Each row belongs to one hidden group. There are 2 groups. Groups can overlap: rows of different groups may look alike. Groups are numbered from 0 in the order they first appear among the rows asked about.
Here is the table:
[ 1.   0.  -0.4 -0.1  0.6  0.9  0.1 -0.2 -0.9 -0.5  0.4 -0.4  0.5  0.6
 -1.   0.1 -0.9  0.1 -0.3 -0.9]
[ 0.3  0.3 -0.1 -1.5 -0.5  0.6 -0.4  0.7 -0.9  0.6  0.1 -1.5  1.4 -0.3
 -0.1  1.  -0.9 -1.1 -0.4 -0.6]
[ 2.3  0.7 -0.8  0.7  2.4  0.5 -0.5 -1.1  1.   0.7 -0.3  2.6 -1.9  1.9
 -1.9 -1.4  0.4  1.1  1.4  0. ]
[ 0.6  0.4 -0.1 -1.4 -0.4  0.7 -0.1  0.6 -1.1  0.4  0.  -1.6  1.4 -0.3
 -0.2  0.9 -1.3 -0.9 -0.7 -0.7]
[-3.1 -0.3  1.4 -2.1 -2.5 -1.2  0.   1.1  0.7  0.5 -0.7 -0.3 -0.2 -0.8
  1.8  1.   1.6 -1.1 -0.5  0.4]
[-3.1 -0.2  1.8  1.2 -3.1 -2.3  0.4  1.6  0.2 -0.1 -0.5  0.2  0.8 -1.7
  1.9  0.5  1.9 -1.4 -0.4 -0.3]
[-2.3 -0.3  0.9  0.7 -2.3 -2.1 -0.6  1.4 -0.4 -0.3 -0.5 -0.3  1.4 -1.5
  1.3  0.5  2.  -2.  -0.2 -0.4]
[-1.7  1.2  0.4 -0.4  0.8 -0.8 -1.2 -0.6  2.3  2.   0.5  3.  -0.7 -2.4
  1.1 -0.4  2.  -0.9  1.1  2.1]
[ 0.2  0.1 -0.3  0.4 -0.3  0.6  1.4 -0.3 -0.3 -1.5  0.4 -1.7 -0.2 -1.
  0.7  1.2 -1.7  0.8 -0.9  0.5]
[ 1.4 -1.  -1.4  1.9  0.9 -0.8 -0.4 -0.5 -0.9 -0.7  1.  -0.8  0.1  1.7
 -0.4 -1.3 -0.3  1.   0.5  0. ]
[ 3.1 -0.8 -1.   1.4  2.9  1.2 -0.6 -0.3 -0.6  0.4  0.3  0.7 -0.2  3.3
 -3.3 -2.1 -0.9  1.2  1.7 -2.4]
[ 2.1  0.1 -0.4  0.3  0.9  1.2  0.5 -0.3 -1.  -0.3 -0.2 -0.7  0.4  1.4
 -1.6  0.  -1.7  0.4  0.2 -1.2]
[-2.6 -0.2  1.5 -2.2 -2.4 -1.1  0.3  0.7  0.1  0.  -0.9 -0.7 -0.1 -0.7
  1.9  0.8  1.2 -0.7 -1.2  0.7]
[ 1.2  0.2 -1.2 -0.6  2.5  1.6  0.5 -1.   0.5 -1.3  1.1  0.3 -1.7  0.3
 -0.6 -1.2 -0.5  2.4  0.1  1.2]
[ 0.4 -0.4  0.4  0.5  0.7  0.4  0.1  0.2 -0.5 -0.3  0.6 -0.4  0.9  1.3
 -1.2 -0.2  0.  -0.3  0.4 -1.3]
[ 1.2  0.5 -0.3 -0.8  0.5  1.5  0.7 -0.9 -0.3  0.3 -0.2 -1.1  0.1  0.2
 -0.4  1.1 -1.8  0.1 -0.8  0.1]
[ 0.9 -0.3 -0.8  1.6 -0.5 -0.4  0.7  0.  -1.  -2.1 -0.1 -0.9 -0.2  0.1
 -0.1  0.2 -0.6  0.5  0.  -0.5]
[ 2.7 -0.1 -1.7 -0.6  3.2  2.   0.2 -1.1 -0.6 -1.6  0.6 -0.6 -1.   1.5
 -1.5 -1.2 -1.4  2.7  0.1  0.6]
[ 0.9  0.3 -0.4 -0.6  0.8  1.   0.2 -0.9 -0.1  0.1  0.2 -0.1 -0.2  0.2
 -0.5  0.4 -0.7  0.1 -0.5  0.4]
[-1.3 -0.2  0.8  1.  -1.2 -1.9 -0.7  1.3 -0.5 -0.2 -0.5  0.9  1.1 -0.4
  0.3 -0.8  2.1 -1.3  0.6 -0.7]
[-1.7 -0.3 -0.1  1.2 -0.4 -2.4 -0.9 -0.1  1.5  0.7  0.   2.1 -0.4 -0.5
  0.9 -1.2  2.9 -0.9  0.9  1. ]
[-2.6 -0.5  0.7  0.2 -2.2 -2.3 -0.6  1.2 -0.2 -0.1 -0.3 -0.5  1.3 -1.5
  1.7  0.8  1.7 -2.  -0.5 -0.3]
[-1.7  1.   0.9  0.7 -0.4 -0.3 -0.3  0.1  1.9  1.6  0.3  2.2  0.1 -2.
  0.5 -0.3  2.6 -0.9  2.1  0.7]
[-1.1 -0.5 -0.5  0.2 -0.5 -1.3 -1.1  0.3  0.7  0.2  0.2  2.  -1.  -0.3
  0.4 -1.   2.1  0.1  0.5  0.3]
[ 1.8  0.4 -0.5 -0.5  1.5  1.7  0.4 -0.9 -0.1  0.3  0.4 -0.4 -0.2  0.8
 -1.  -0.1 -1.5  0.7 -0.2 -0.1]
[-1.7 -0.5  1.4 -1.8 -1.8 -0.6  0.5  0.9 -0.5  0.1 -1.1 -1.9  1.  -0.3
  1.5  0.8  0.1 -0.4 -1.2  0.3]
[-2.3 -1.   0.8  0.9 -2.7 -2.7 -0.6  1.3 -0.5  0.2 -0.8 -0.5  1.2 -0.7
  1.4  0.3  1.6 -1.6 -0.6 -0.4]
More rows, each followed by its group:
[-2.1 -0.4  0.6 -1.2  0.2 -0.4 -1.7  0.2  2.7  2.   0.6  2.5 -1.2 -0.2
  0.3 -0.6  1.3 -1.2  1.1  0.6] 0
[ 0.6  0.3 -1.1 -0.6  2.1  0.1 -2.4 -0.9  1.   1.6  0.2  1.5  0.5 -0.2
  0.2 -0.3  0.2 -1.   1.1  2. ] 0
[ 1.8  0.3 -0.4 -1.1  1.6  2.1  0.7  0.3 -0.5 -0.6  0.  -0.8 -0.4  1.
 -1.4 -0.7 -1.6  1.7  0.3 -1. ] 0
[ 3.5  0.3 -0.4  1.5  1.6  1.6  0.7  0.4 -1.2  0.1 -0.8 -0.2  0.5  2.5
 -2.6 -0.7 -2.2  0.9  1.  -2.7] 1
[ 2.8  0.4 -0.9 -0.6  2.4  2.   0.9 -0.5 -1.  -2.  -0.2 -0.5 -1.2  1.6
 -1.6 -0.9 -2.4  3.1 -0.3 -0.3] 0
[ 0.4 -0.3  0.1 -0.1 -0.5  0.2  0.5  0.2 -1.  -0.6  0.2 -0.8  0.4  0.6
  0.  -0.2 -0.7  0.2 -0.6 -0.8] 0
[ 2.  -0.4 -0.8  0.3  0.7  0.7 -0.4 -1.1 -0.4  0.   0.1 -0.2  0.   2.
 -1.2  0.1 -1.   0.8  0.9  0.5] 0
[-4.  -0.2  1.3  1.4 -3.3 -3.4 -0.4  0.6  1.6  0.5  0.   1.2 -0.7 -2.5
  3.4  0.4  3.4 -1.1 -1.   2.1] 1
[ 1.1  0.5 -0.3 -0.3  0.8  1.5  0.9 -0.8 -0.2 -0.3  0.1 -0.3 -0.8  0.1
 -0.6  0.4 -1.6  1.1 -0.8 -0.1] 0
[ 1.9  0.6 -0.5 -0.8  1.   1.9  0.8 -1.  -0.1  0.3 -0.2 -0.9 -0.3  0.4
 -0.9  0.9 -2.2  0.5 -0.5  0.1] 0
[ 0.7  0.1 -0.4 -0.5  0.3  0.7  0.3 -0.4 -0.7 -0.4  0.1 -0.7  0.4  0.
 -0.3  0.5 -0.9 -0.1 -0.8 -0.1] 0
[-1.8  0.2  0.3  0.6  0.6 -0.9 -0.6 -1.1  2.3  0.4  0.8  3.2 -2.9 -0.5
  0.6 -0.9  2.1  1.4  0.4  2. ] 1
[ 0.4  0.  -0.4 -0.5  0.2  0.9  1.2 -0.7 -0.2 -1.   0.5 -2.2  0.  -0.7
  0.8  0.9 -1.7  0.8 -0.8  1. ] 0
[-3.  -0.1  1.8  1.1 -3.2 -2.1  0.4  1.5  0.6  0.6 -0.7 -0.2  0.7 -1.8
  2.   0.8  1.7 -1.8 -0.1 -0.3] 1
[ 0.5  0.  -0.7  0.3  0.   0.6  0.2 -0.2 -0.7 -0.9 -0.4  0.2 -0.4 -0.2
 -0.5  0.6 -0.8  0.5 -0.7 -0.5] 0
[ 1.1  0.3 -0.4 -0.3  0.5  0.8  0.4 -0.4 -0.8 -0.2  0.  -0.7  0.5  0.2
 -0.4  0.5 -1.2  0.1 -0.6 -0.1] 0
[ 1.9  0.2 -0.3  0.1  0.7  1.2  0.5 -0.2 -1.  -0.3 -0.3 -0.8  0.3  0.8
 -1.2  0.2 -1.7  0.4 -0.1 -1. ] 0
[-2.9 -0.4  1.5  0.6 -2.2 -1.3 -0.3  0.9  1.3  1.7 -0.2 -0.2  0.8 -1.9
  1.8  0.6  1.2 -2.1  0.5 -0.1] 1
